One turn moves each row of this set onto another row. After a few examples, where does it send each row asked below?
Mize: [ 12  -6  -4  -6   4  -7   1   5  15 -15   4 -16 -22   3 -16  -2  10  10
  -8  18   3  -6 -11 -11   0  -4 -14]
sor: [  2 -13 -32  20   3   9 -18  -2  -3   1 -18   4  19   2   4   9  -5  10
  -5  -4  16 -28   6 -28   1  12 -28]
vov: [ 39  -8  -8  10  14  -7  -9  12  -2  -1 -10   4   3  -8 -14   6 -13  18
   2 -20 -18 -18  -8 -46 -10   1 -15]
dif: [  5  -4 -24  13  -3 -10 -13   3  -3  12 -15   1  24   6  11  -4   9   7
  -1 -13  21 -18   0 -36   6  14 -23]
Fiso: [  6 -17 -28  -6  -7   0 -29  -2  12  -4  -8  -8  22  -4  -3  -7  32  17
   2   5  -6   4 -10 -18 -12  -9 -25]
popu: [  8   0 -16   6   9  10  -5 -10  -3  14  11  -1  11   1 -36  38   7   6
   1   4 -10  10 -17 -27  15 -16 -18]
rugig: [ 13   1 -20   9  13   3  -4  -8  -2  12   3   3   5  -4 -35  34   7   6
   1   4 -11   9 -23 -30  23 -17 -15]
Rava: [ 18   7 -20 -11 -22   8 -25   1  -7  14   3  22  14   0 -19  32  -3  15
   6   2  10   7  -3 -26  -2  10 -21]
Nezab: [  9 -12 -19  -1   4   4 -35  -2  13  -1  -4 -15  26  -4 -10  -2  35  25
   3   0 -11   1 -13 -18   2 -10 -33]
fimas: [ 18  -8 -17   4 -12  -8 -13   0   1  17  11  12  16   7 -29  38  10   2
   0   4  -1  -2 -14  -1  10  -3 -25]
fadaz: [  8   1 -29  12   5   5 -34  -6   9  -6 -14 -11  17   2 -16  -5  34  28
  -1   4  -5  -4 -14 -17  -8 -14 -17]
Lapu: [ 15   2 -10   5  11  -4  -3   6  15 -17  -3 -12 -27   3 -16  -3   3  18
  -8  10  10  -6  -3 -12   2   7  -6]
Sosin: [ 15   5  -9  -5  -8  17  -2 -15  -7   9   7   8   5  -1 -33  32  -3  13
   3   6   2   5  -7 -50  11  -2 -14]
fis: [ 23  10 -20  -7 -22   5 -17  -7  -6  17   9  24  14   0 -23  33  -3  14
   4   0   4   1  -2 -29   2  10 -17]
Zago: [ 14   1  -8  -4 -11  15  -7 -17  -6   5   4   9  13   3 -27  27  -7  14
   5  14   1   2 -13 -54  12  -2 -12]
tun: [ 19   4  -7   3  14   1  -2   3   5 -16   3 -11 -26   5 -18   1   0  21
 -12  15   2 -13  -9 -10   1  -5 -22]
zudum: [ 19  -7 -27  -2  -5   4 -30  -4   6  -2 -12 -16  27   0  -6  -1  36  33
   2   2  -1   2 -15 -17   1 -11 -25]
Temob: [  1 -19 -28  14  -1  -3 -14   0   0   6 -16   2  21   4   8   0  -4  -3
  -2   0  13 -25   1 -37   2  16 -15]
pufu: [ -3 -11 -38  15   6   6 -14   7   1   3 -15  -5  16  10   3  -4  -3   3
  -2  -7  22 -19   1 -27   6  11 -20]
Fasuf: [ 36 -13  -5   0  11 -15  -4  12   5   0  -8   1  -1  -9 -10   0 -10   4
   2 -14 -17  -9 -14 -46  -9   4  -5]
mokat: [ 43  -9  -2   3  10  -9 -11  20   3   1 -12 -10   6  -6 -12  16 -13  17
   4 -21 -10 -12 -15 -42  -3   5  -5]
bap: [  3  -9 -29  15   7   2 -22   6   2   7 -15   6  21   3   7   6  -2   1
  -3  -3  15 -26   2 -23  14  21 -22]
Sapi: [ 20   4  -7  -2   6  -2  -5   7  11 -16  -3 -21 -22   6 -18  11   9  26
  -9  17   5  -9 -10  -9   9   0  -7]
Volef: [  6   4   2   0   9 -12  -1   9  19 -13   3 -25 -20   2 -15   7  10  20
  -6   6   3  -3  -7 -20  -1  -7 -13]
Gasid: [ 42  -6   1  -2   5 -10 -12  17   9   1  -6   4   7 -13 -13   3 -10  16
   5 -19 -14 -16  -8 -47  -2   9 -15]
Fatod: [ 21   4 -22 -14 -25   5 -20  -1  -7  10   4  26  16   6 -21  32   1  14
   6   7   2  -1  -4 -28  -1   8 -16]
baz: [ 18 -12 -23   0  -3  -1 -23  -2  13  -5  -9 -13  19  -4 -14 -16  33  30
   5  -6  -3   5  -7 -19  -7 -14 -27]
beso: [ 13  -3 -30  26   2   2 -18   0  -3  10 -17   2  26   6  -1  -6   3   3
  -6  -9  23 -27  -9 -27   4   9 -24]
tavo: [ 12   5   0   3   4   4 -10   9  15 -19  -3 -21 -22   5 -29   7   4  21
  -7   8   5 -14  -7 -19 -10  -6 -12]
Birir: [ 40  -1  -7   5   7   1  -9  22   4  -1 -11  -1   3  -9 -15   6 -14   7
  -2 -27   2 -14 -14 -41 -16   5 -15]
Sadet: [ 16  -9 -23   2   0   8 -31  -5   8  -7  -5  -9  20  -7  -9  -2  27  30
  -2   0  -5   2 -11 -11 -14 -14 -38]
Bol: [ 28   2  -4  -1  13  -9  -1  21   4   0  -8  -4   0  -8  -2   6 -10   8
   2 -24  -1  -5 -10 -51  -8   6 -10]
bavik: [ 13   1 -22   6  -9  -3 -17  -4  -3  25  15  12  19   7 -26  38   6   6
   1   2  -2   0 -10  -4  10  -1 -22]
gefo: [  1   0 -30   4   2 -10 -27  -1  14  -2  -9 -10  15   0  -2  -1  40  26
   1  -1  -4   4  -9 -15  -4  -8 -20]
Tumo: [ 11   3  -6  -7  11   5  -4   7  15 -18   2 -15 -26   2 -19   4   8  17
  -9  17   3 -10  -9 -20  12   1 -18]
gomol: [ 34 -12  -5   9  11 -14 -16  15   7   4  -7  -7  10  -4 -12  -2 -14  16
   7 -26 -11  -8  -9 -42 -12   5  -9]
Dalaf: [ 11   3  -6   1 -10  13 -10 -15  -4   7  -2   7   9  -5 -31  31  -9  17
   7  10   4   3  -3 -55  13  -3 -12]
rit: [ 14  -6 -15   8  10   8  -4 -11   2   8   7   3  12  -2 -32  37   4   0
   0   7 -10  10 -27 -29  18 -13 -15]
lelos: [ 17  -2 -18   3 -10  -8 -16   1  -4  23  13   8  12   8 -28  32   8   6
   0   1   2   2 -16  -1  13  -6 -32]
mipe: [ 10 -10 -30  14   2   8 -15   5  -5   6 -20  -6  25   8   8  10  -4   6
  -3  -7  23 -23  -5 -31  14  15 -20]

Sadet moves to sor
Dalaf moves to rugig
Volef moves to gefo
And these:
Fiso moves to Temob
bavik moves to fis
Lapu moves to baz
Gasid moves to Tumo
Fatod moves to Zago
mipe moves to mokat
tavo moves to fadaz

One turn moves each row of this set onto another row. After a few examples, where does it send each row asked below?
Nakas: [  0  -3  24   5 -14   4 -15  15   2  21   2   4   1]
Zadi: [-15  18   9 -12  -1  -1  -8   3 -15 -17  10   9  10]
rifiv: [  1   1 -15   8 -16   6  -5 -15  -7 -13  16  13  15]
Siz: [ 31  -9  -4   6   1  -1  -7   3   4  -3 -10  -7  21]
bav: [ 23  -8   9  -4  -1  -6  -7  -7   3  19  -2 -16  21]
rur: [-18  11   5 -13 -10   8   7  16  -5 -15  10   6   8]
vug: [-25  11  10 -16  -7   6   5   6  -1  -9  12   0   9]
nizez: [ 15  -7   2   7  -7   4  -1  -4  15  16 -10 -13  21]
koza: [ -1  -8 -16   1   8   5 -15 -18   9  -9  -7   5   2]
fer: [-22  -4 -15  12  -5  11  -1   0  -6   6  11   3  22]
figim: [ 20  -5   2   6   9  -5 -15   1  -3  12 -11 -10  25]
Tudoz: [ -4 -20 -13 -17  20  -4  -9   7  -8   7   1  -9   7]
gem: [ -2   0  -7   4 -10   4  -2   7  -7  29  -6  18   9]
Zif: [-22  14  13 -17  -2  -1  -4  -2  -8 -11  13   2  10]
dapog: [  4 -19  28   2   1   7 -13   7   3   8  13  10  21]
div: [ 13  -5  18   1 -20   5 -16   5  13  -4   2   1 -10]
godu: [  2  -1 -14 -10 -19  -5   0  13 -22   7  19  -7   0]
tafor: [-17   6 -18   2   2  -4 -18   1 -19   5   7 -11   3]
velef: [  2 -12  -8 -16 -11  -2   0 -13 -10  -8  29  -7  12]
Non: [ 23  -7  -6   4  -4   1  -2  11   8  10 -13 -18  11]
deva: [  1 -10   9   9   5   8 -26   9  10 -14  -5  -2  -2]
Vuzu: [-11  16   4 -11  -7   3  -1  13 -12 -19   9  12   8]
Gosag: [  7 -20  18  -8  13   0 -22  17  -4  -5   8  -6   7]
Lom: [  8 -23  -2 -13   0   5   8  -2  -2  11  14  15  24]
zogo: [ 18   1 -10 -13 -17  -6  -7  -7  -3   7  -2   5 -13]

rur moves to Zadi
figim moves to nizez
div moves to Gosag
And these:
godu moves to tafor
gem moves to koza

